B = [  6 -31  65  32 -66  39  35   4 -37]
B[-9]: 6
B[-5]: -66
B[3]: 32
B[8]: -37

X =
[[5 5 6 5 5 6 7]
 [3 4 3 4 3 3 3]
 [5 4 4 4 5 4 4]
 [5 3 3 4 5 2 1]
 [6 5 6 5 6 5 6]
 [3 3 2 3 3 2 1]
 [7 4 4 4 6 2 1]
 [4 4 5 4 5 5 6]
 [3 4 4 4 3 4 4]]
X[0][0] = 5
X[7][6] = 6
X[5] = [3, 3, 2, 3, 3, 2, 1]
X[4][5] = 5
X[7][5] = 5
X[7] = [4, 4, 5, 4, 5, 5, 6]
X[7][2] = 5
X[:, 6] = [7, 3, 4, 1, 6, 1, 1, 6, 4]
X[0][5] = 6
X[3][5] = 2
X[5][1] = 3
X[8][0] = 3
X[6][1] = 4
X[8] = [3, 4, 4, 4, 3, 4, 4]
X[7][3] = 4
X[1] = [3, 4, 3, 4, 3, 3, 3]
X[3][1] = 3
X[4][4] = 6
X[:, 0] = [5, 3, 5, 5, 6, 3, 7, 4, 3]
X[2] = [5, 4, 4, 4, 5, 4, 4]
X[4][3] = 5
X[0] = [5, 5, 6, 5, 5, 6, 7]
X[1][3] = 4
X[1][0] = 3
X[1][4] = 3

m =
[[ 17  76 -31  23   5 -29   5  23  23 -13 -41  29 -60  -2  26]
 [-11  18  -5   8 -27  45 -55  27  12 -33  33  39  40  35  48]
 [ 35 -16 -26 -24 -56  -5   6 -53 -10 -61  22 -36 -39  15  16]
 [-23 -63  10 -18  82   2   7  -7 -20  20 -10   9  22  -7 -51]
 [-26 -67   8 -18  88   2  11  -5 -14  17 -11   9  27  -9 -50]
 [-14 -20 -19 -27  33 -22 -29 -10 -24 -47   9  58   2   1 -69]
 [-48 -72  31 -17  -6  41  -7 -36 -26  37  33 -27   6  36 -35]
 [ 32 -14 -27 -26 -55  -3   6 -47  -3 -59  21 -38 -40  13  16]
 [ 28   3 -27  15  15 -32  16 -40  13 -61 -27   9 -58 -29 -27]
 [-14  27  -2   4 -30  43 -56  30   9 -35  38  37  35  31  47]
 [ 35 -14 -28 -20 -58 -10   9 -54 -12 -57  22 -42 -37  15  13]
 [ -6   1  -5  26  62  16  29  53 -15  66  10  40  57 -28   4]
 [ 31  39   3  17  18 -25  48  54  35  59 -33 -14 -11 -46   8]
 [ -4   6  -6  22  58   6  23  49 -19  67  15  49  49 -27   8]
 [ -2  -1   5  24  67   9  24  51 -21  56  15  44  48 -24   6]]
Indices start at 0.
(0, 0) -> 17
(1, 8) -> 12
(6, 8) -> -26
(10, 5) -> -10
(7, 7) -> -47
(1, 10) -> 33
(11, 11) -> 40
(9, 11) -> 37
(1, 1) -> 18
(11, 6) -> 29
(7, 14) -> 16
(4, 13) -> -9
(3, 7) -> -7
(9, 3) -> 4
(11, 8) -> -15
(2, 14) -> 16
(11, 7) -> 53
(6, 0) -> -48
(14, 2) -> 5
(0, 11) -> 29
(14, 10) -> 15
(7, 9) -> -59
(12, 3) -> 17
(6, 5) -> 41
(13, 2) -> -6
(14, 12) -> 48
(7, 0) -> 32
(12, 0) -> 31
(4, 9) -> 17
(6, 11) -> -27
(10, 12) -> -37
(3, 3) -> -18
(6, 14) -> -35
(10, 8) -> -12

M = [ -59.00   -1.35 -174.35  135.36]
M[0] => -59.00
M[1] => -1.35
M[3] => 135.36

a =
[[ 18 -21 -41  28  24  22 -15  12  13  22 -25 -18]
 [ 18 -19 -30  30  20  20 -13   8   9  17 -18 -18]
 [ 14  13  34 -18 -26  -2 -14  40   4 -40  61  34]
 [  8  19  32 -15 -22   1 -12  36   8 -35  52  29]
 [  0 -31 -63  11 -25  35  35  48  64 -23  67  -6]
 [  4  -2  -1   1   5  -2   0   0   0  -1  -2  -4]
 [  1   1  10  -7  -9   1  -4  13   2 -15  12   9]
 [ -4 -37 -65   9 -27  32  40  49  71 -27  67 -10]
 [ -1  -1 -60 -23  36  -3  30  -5 -59  -1  51  16]
 [  3  10  14  -7 -12  -2  -5  20   0 -19  33  14]
 [ 12  18  30 -12 -26   0 -13  38   3 -38  52  31]]
Indices start at 0.
(0, 0)	18
(1, 2)	-30
(3, 0)	8
(10, 6)	-13
(10, 10)	52
(6, 0)	1
(0, 11)	-18
(6, 7)	13
(7, 4)	-27
(3, 7)	36
(3, 9)	-35
(10, 1)	18
(9, 1)	10
(2, 6)	-14
(10, 3)	-12
(6, 3)	-7
(0, 7)	12
(6, 4)	-9
(0, 2)	-41
(1, 5)	20
(9, 2)	14
(5, 5)	-2
(7, 6)	40
(8, 0)	-1
(5, 6)	0
(8, 8)	-59
(2, 5)	-2
(1, 9)	17
(0, 8)	13
(4, 1)	-31
(6, 11)	9
(4, 8)	64

data =
[[-3.7, -0.2, 16.2, 0.3, -5.5, -20.7],
 [-5.5, -2.8, 7.4, -1.5, -7.3, -10.5],
 [-10.3, -1.1, 2.9, 6.2, -3.6, 19.1],
 [-6.6, 4.5, 7.8, -1.8, -2.4, -23.2],
 [-16.8, 2.3, 20.5, -10.8, -12.1, -23.5],
 [-1.2, -6.0, 13.7, -2.8, -7.9, -4.4],
 [13.4, -6.3, 9.0, 7.7, -0.2, 0.9],
 [14.7, 4.1, 5.8, 0.6, 6.8, -26.5],
 [-5.7, 1.2, 9.1, -9.5, 0.7, -8.5],
 [6.4, -1.0, 11.6, -0.1, -5.1, -3.0],
 [15.4, -2.2, 10.6, -1.6, -0.6, 13.8],
 [-3.9, 8.2, 9.0, 6.9, -2.2, -12.8],
 [13.3, 2.7, 10.3, -5.8, 3.1, -12.1],
 [-6.9, 9.0, 0.9, -3.4, 2.9, -5.7],
 [5.5, 8.2, -0.7, -4.8, 8.8, -8.6],
 [-12.9, -4.1, 12.4, -11.9, -11.2, -7.2]]
Rows and columns are counted from 0.
(0, 0): -3.7
(3, 3): -1.8
(2, 4): -3.6
(10, 5): 13.8
(3, 4): -2.4
(7, 0): 14.7
(0, 4): -5.5
(10, 0): 15.4
(15, 2): 12.4
(10, 2): 10.6
(13, 1): 9.0
(6, 5): 0.9
(1, 4): -7.3
(6, 1): -6.3
(4, 2): 20.5
(2, 5): 19.1
(4, 1): 2.3
(12, 3): -5.8
(2, 0): -10.3
(8, 5): -8.5
(9, 2): 11.6
(9, 4): -5.1
(12, 5): -12.1
(9, 1): -1.0
(6, 0): 13.4
(12, 4): 3.1
(15, 3): -11.9
(1, 5): -10.5
(0, 5): -20.7
(13, 3): -3.4
(2, 2): 2.9
(11, 3): 6.9
(9, 5): -3.0

W =
[[3 2 6 6 7 6 6 2 3]
 [3 6 6 6 7 6 7 6 6]
 [4 6 3 6 6 3 6 3 6]
 [7 6 6 6 2 6 7 7 7]
 [7 2 6 3 3 6 6 3 3]
 [5 5 4 6 6 5 5 5 5]
 [3 3 3 7 3 3 3 6 6]
 [6 3 3 3 3 6 4 6 3]
 [7 3 7 7 7 2 2 6 4]
 [2 8 7 7 2 1 7 7 2]
 [8 8 2 2 7 1 7 2 2]
 [2 7 2 2 3 7 6 2 6]
 [7 8 2 1 8 6 1 7 8]
 [2 1 7 1 2 1 1 7 2]
 [3 7 8 1 2 7 6 2 8]]
Rows and columns are counted from 0.
(0, 0) -> 3
(8, 5) -> 2
(0, 8) -> 3
(3, 6) -> 7
(9, 4) -> 2
(2, 2) -> 3
(8, 6) -> 2
(10, 4) -> 7
(4, 3) -> 3
(14, 6) -> 6
(0, 3) -> 6
(11, 0) -> 2
(1, 1) -> 6
(10, 8) -> 2
(13, 7) -> 7
(13, 5) -> 1
(14, 2) -> 8
(14, 3) -> 1
(9, 5) -> 1
(11, 7) -> 2
(14, 5) -> 7
(11, 3) -> 2
(14, 1) -> 7
(0, 1) -> 2
(2, 4) -> 6
(9, 0) -> 2
(7, 5) -> 6
(5, 5) -> 5
(8, 2) -> 7
(0, 2) -> 6
(0, 7) -> 2
(14, 7) -> 2
(8, 7) -> 6
(1, 8) -> 6
(9, 1) -> 8
